Some points, one per row:
[ 47   9 -10 -47 -10   9 -10  28]
[ 28 -10 -47  47  47  47  47  47]
[  9  28   9 -10   9 -28 -47   9]
[-47   9   9 -47 -47 -10  28 -47]
[ 28   9   9 -28 -47 -10 -47   9]
[-47 -47  28  28  47  47  47 -47]
[ 47  28 -10 -47 -28 -10 -47  47]
[-10 -28 -47 -28 -47 -47 -10  28]
[-28 -28  47  47  47  28  28   9]
[-10 -10 -47 -10   9 -10   9   9]
[-47 -47 -10  47  47  28 -10   9]
[-28 -10 -28 -28  28   9 -28  28]
[  9 -28   9 -10   9 -10 -28   9]
Here are 12 more points, each followed by its number:
[  9  47  28  28 -10 -47 -47 -10] 0
[-47 -47 -47  47  47  47 -10 -10] 1
[  9  28  28  47  28  28  47 -47] 2
[ 28 -10 -10  28  28   9  47 -47] 3
[ 28 -10 -47 -47 -10 -10 -10  47] 4
[-28 -28  47  28   9  28 -47 -28] 5
[-28  47  47  47  47  47  47  47] 6
[-28 -28   9  28 -10  28 -28  28] 7
[-28 -47   9 -28  28  28 -47  28] 8
[ 47   9   9 -47 -47 -47 -10 -47] 9
[-10 -47 -28  28  28  47  47 -47] 10
[-47 -28 -47  47  47  28  28  47] 11
Which of these numbered points is nearest to each point below, looking only along the 3 directions in which the first points spread most? Its number follows each.
[-10 -28  47   9  28   9 -28 -47] > 5
[  9 -10 -28  28   9   9  47 -47] > 3
[ 28   9 -28 -47 -10 -10 -28  47] > 4
[ 28  47  47  28  28  28 -10 -10] > 5
[-10  28 -10 -47 -47 -47  28 -28] > 9
[  9 -10 -28 -10 -10 -28 -28 -28] > 8
Here are 12 other points, each followed by its number:
[  9  28  28 -28   9   9 -28 -10] 0
[-47   9 -28   9 -10 -28   9  28] 1
[-10 -10   9 -10 -47 -47 -28 -10] 2
[-28 -47 -47  47  47  47   9   9] 3
[  9  47  47   9 -28 -47 -47 -10] 4
[  9 -10   9   9 -10 -10   9  28] 5
[ 47  47   9   9 -28 -47 -47 -10] 6
[ 47  28 -10 -28 -28   9 -10  28] 7
[-28   9  28 -10 -28 -47 -10 -28] 8
[ 47   9  47  28 -10   9  47  28] 9
[ 28   9 -28 -47 -10 -28 -47 -10] 10
[-10 -10  28 -10 -10 -47  28 -28] 11
The same question for these:
[ 28  47  28 -28 -28 -47 -28 -47] > 4
[-47 -47 -10  47  47  28   9  47] > 3
[ 47   9 -10   9   9   9  28 -28] > 5
[  9 -28 -28  47  47  47  47  47] > 3
[-10 -28   9 -47  47  28 -10   9] > 5
[-47 -47 -47  47  28  28  28  28] > 3
